Rotation paths and how fast each direction turns (deg/step):
Each turn is a multiple of 5 degrees from 10 to 175, or 0.
Each row of a path follows its step; steps can be skipped.
Rotation 1:
step 0: [  0.8  14.1   0.9   0.7 -10.9   4.6  14.7  17.8  23.4   0.5  -5.9  15.3
  -1.6  -2.0  -9.7  -9.8   2.1   6.3   0.2   9.5 -15.0   8.0  -7.2  -6.5
  -8.5 -27.0   5.9  11.5  -9.6   3.9   8.7   8.6 -12.1 -27.5  -2.3   2.4
   0.6  14.0   8.7   5.9 -17.9 -23.0  -8.9 -10.5  12.2  -1.1   2.2  -3.2]
step 1: [  2.1   4.7  13.3  -6.8   2.8 -11.2 -10.1   3.1   6.8  16.9 -19.7  -3.5
  11.4   2.2  -4.2   8.3 -13.2  21.4  -1.2  17.8   4.9  -8.4  20.1   3.5
   2.2  -3.5 -11.0  -2.9  18.0  -3.5 -21.2   8.5  -6.1  -4.5   6.9  -4.6
   5.0  25.6   5.5   5.0 -14.7  -5.5   0.3 -21.6   1.3  -8.5   1.3 -24.6]
step 2: [ -9.8   6.5  13.3  12.7  10.0  -7.5  -9.1  12.3  -7.5  10.0   2.1 -16.3
  14.9   8.7  -1.5  -7.1 -17.2  -6.8  -7.0   7.6   4.1 -34.4  -8.8  10.1
  15.8  -6.9  20.7 -11.7   0.1 -13.1  -1.0  -1.1   9.2  -6.1 -15.7  -1.1
  -6.6  24.8  -8.9   5.4  -2.0   8.6  -5.4   3.1 -10.3  -2.2  10.6  10.4]
step 3: [  7.5   0.1 -26.7  -5.5  -9.7   4.1  -0.4   0.9  12.1   2.0  17.5  16.9
  22.6  -1.9  19.2 -12.3 -15.2  -5.7 -13.6  18.7   4.4  -6.0  -6.4  -4.9
   8.2   1.8   3.5 -11.2   3.6   8.5   8.5  13.9  -3.1   2.7  -1.9  -1.9
  -7.2   8.1  -4.1  22.2  20.1  -9.7  -4.6  -1.6  -3.2 -14.6  13.8  18.7]
step 4: [  7.8 -10.5  -4.6 -10.5   7.1 -14.0  -7.1 -14.7  -0.3   2.0  23.3   8.9
  24.0  19.2  -5.4 -11.0   5.2   4.8   0.3  -1.4 -11.2   0.3  -4.6  -5.0
 -24.4  23.0  -0.1   6.5  21.1  10.7  -3.4   2.4 -17.9 -15.9  -4.2  -1.7
  13.0  -3.5 -11.7   4.7  -5.9  13.6   7.8  -5.8   1.3 -13.0   9.4  -1.9]
step 5: [ 13.0   6.3  -1.1  -0.3   7.7  -0.5  -7.1 -22.6   2.6 -11.1  -5.8   0.5
   2.4  20.9 -13.8  -3.9  20.4   0.6   7.0  -4.1  -4.7  -0.4  -6.0 -24.2
  -6.2 -19.1  -4.2   0.8  -3.7  -3.2 -12.6   7.5  16.3  -8.7  -9.1  -4.3
   6.5  22.1 -31.8 -12.9  -4.5   2.2   0.0  12.3   7.0  -4.9  -1.2  17.5]
step 6: [ 30.9   7.6   0.1  -6.7   8.7 -20.5  10.7 -15.2   6.2   8.8   4.6   9.8
  -5.4  -1.2  -2.2   9.7  -1.2  -9.4  -2.1  16.0  10.0   0.0   1.1  -2.5
  15.8 -25.7  -1.3  -3.1   2.3  -3.3   1.6  18.4  -0.3 -15.2  -9.4 -11.5
   3.0  -9.7   3.9 -17.4  14.5 -19.7   8.2  16.8   6.0   1.9   1.5 -13.5]
step 7: [  0.0  23.0  13.7  -1.0  26.1   9.1   9.9  -4.3   8.9  -8.4   5.6  -2.4
   8.0   1.0   4.1  22.5 -12.2 -17.9  14.1  -5.3  11.5 -13.1  -5.7   2.1
 -13.7 -11.1  -0.1  -2.1   4.4  22.6   9.1   3.7  -9.2 -12.9  -7.6  -9.3
   6.6   7.5  20.2   0.9   4.0  13.1   7.9 -17.4   4.8   2.0  -0.6 -15.2]
step 8: [-12.7  18.9  -1.5 -14.9   5.1   0.3  13.0  -2.5  16.1 -17.0  -6.7  -4.4
   9.6  16.3  -9.4   0.1  -4.3  11.3  -8.0   3.1   7.2 -18.0  -8.5  17.3
   8.6 -10.3  -9.9   1.6  -5.3   7.4  -7.0   6.4  14.5  14.9  23.6 -19.0
   0.5   0.0 -16.0  15.7   9.4  22.2  -8.6  -4.6   2.4  13.8   4.5  -6.3]
step 9: [-17.9   3.1 -12.2 -10.9  -5.0 -20.2 -25.3   0.8   5.8  10.0   9.2   2.5
   1.3  11.1  -3.1   9.5   0.8  -1.0 -25.6  -4.4  25.2  -6.2  -4.1  13.4
  -2.0 -11.3  19.7   8.2  -5.0  -0.6   7.7   6.6 -10.0  -6.5  10.3 -11.1
   6.3 -18.4  -0.9   3.1   0.2   4.0 -23.7  12.9   5.8  -7.0  -6.9  10.8]
step 10: [-20.9  -0.5 -17.1 -23.4   8.5   2.1 -12.7 -14.7   7.3   9.5  -6.7  -8.7
   5.2  16.6 -11.1  -8.6   6.6 -12.6   1.7   6.3   5.7   6.9  19.0 -19.3
  -5.0   5.4   3.8  -1.9   0.5  12.5  10.3 -14.9   9.9 -18.1  -5.7   3.8
  -6.6   1.0  22.7  19.6   7.3  -0.3   4.4   3.4   6.7 -11.9 -14.6   9.2]
Speeds:
[ 2.4 -5.5 -1.5  0.9 -1.0 -4.1 -1.1  1.4 -2.4 -2.6 -6.9  3.1 -3.0  6.7
  1.8  2.9 -6.0  1.2  1.6  4.5 -1.8  2.8  3.6  5.3 -6.9 -2.6 -0.6 -0.5
 -0.1  0.1  1.9  2.0  0.6 -0.7  5.8 -2.3 -0.8 -3.6 -4.0 -1.4  8.4 -5.4
 -1.4 -2.5 -8.4 -2.6  2.9 -1.7]
140
[-1.1  0.5 -6.9  2.4  6.5 -4.6  1.6  1.7 -4.4 -7.8 -3.1 -2.8  3.7 -3.3
 -1.3  2.8  4.9 -2.5 -5.4  1.4 -4.2 -2.5 -2.2  1.0  3.0 -3.1 -5.5  2.9
 -9.3  0.6 -1.0  4.2 -2.7 -2.0  1.8 -0.8  2.7 -1.2  4.4 -2.8 -2.7 -0.6
  1.5 -5.4 -2.3 -0.6 -4.6 -3.4]
45
[ 4.1  5.4  0.9 -3.1 -2.8 -5.7 -5.4  0.6  1.2 -1.2 -4.2 -7.3 -7.9  2.7
 -4.0 -2.8 -1.8  2.0 -3.3 -0.4  4.5  3.3 -4.4 -6.0  3.2  0.8  1.1  3.4
  1.2 -0.6  0.1  2.3 -1.8 -1.2  4.6  7.9 -0.6  1.2  2.5 -4.2  0.3  2.9
  4.5 -3.6 -1.0 -5.1  4.4  2.6]
85
[ 2.5  2.2 -5.4 -4.5 -4.9  7.3  3.2  4.5 -1.2 -2.9  4.2  2.3  0.0  1.4
  3.7 -6.8 -1.7  1.5 -5.0 -3.7 -2.1 -4.8 -5.6  0.4 -7.8 -0.5  1.1  1.6
 -0.4  2.7 -0.6  1.0 -4.5  3.8  5.1 -2.1  4.5 -1.7  1.7 -0.4  0.5  6.2
  2.5  0.8 -3.8  5.0  4.4 -0.5]
80
[ 0.6  2.6  0.3 -1.2  5.4  3.3 -1.8 -1.2  4.6 -1.8 -7.4 -2.4  0.2  4.3
  1.3 -3.4  2.2  0.5  4.2 -3.1 -3.4 -4.7  3.4  4.2 -1.0  4.8  5.8 -4.5
 -2.4 -0.9 -1.3 -7.1  3.1 -5.7 -5.3 -0.1  2.9 -1.8  0.8 -3.1 -0.1  4.5
  5.0 -5.7 -5.5  1.5 -1.9  5.5]
130
[-3.4  6.7  3.4  0.3  1.1 -0.2  1.5  0.6  2.7 -0.3 -4.7 -7.9 -5.3 -4.9
  4.1 -0.2 -6.9  0.9 -5.7 -0.4 -1.1  0.6 -2.2  2.9 -4.8 -0.4 -2.3 -8.5
  0.8 -3.0  0.5  2.1 -2.0 -3.7 -0.8 -3.6  1.6  0.4 -4.3  0.5  0.0 -3.4
 -1.0 -2.9  8.0  5.7  0.4 -5.0]
55
[-11.7  -1.6   1.3  -7.1  -3.6   0.4   3.5   2.8   0.7  -0.3  -6.4   1.3
  -9.1  -1.8  -1.2   6.2   5.5  -1.8  -0.3  -0.2  -0.4   0.6  -0.2   2.0
   0.2   0.9  -2.7  -0.5   0.2   0.5  -2.3  -1.7  -1.5  -3.6   1.6  -2.6
  -3.0  -2.8   7.3   2.7  -0.3   3.9  -1.1   7.4  -2.5  -0.7   1.9   2.2]
25
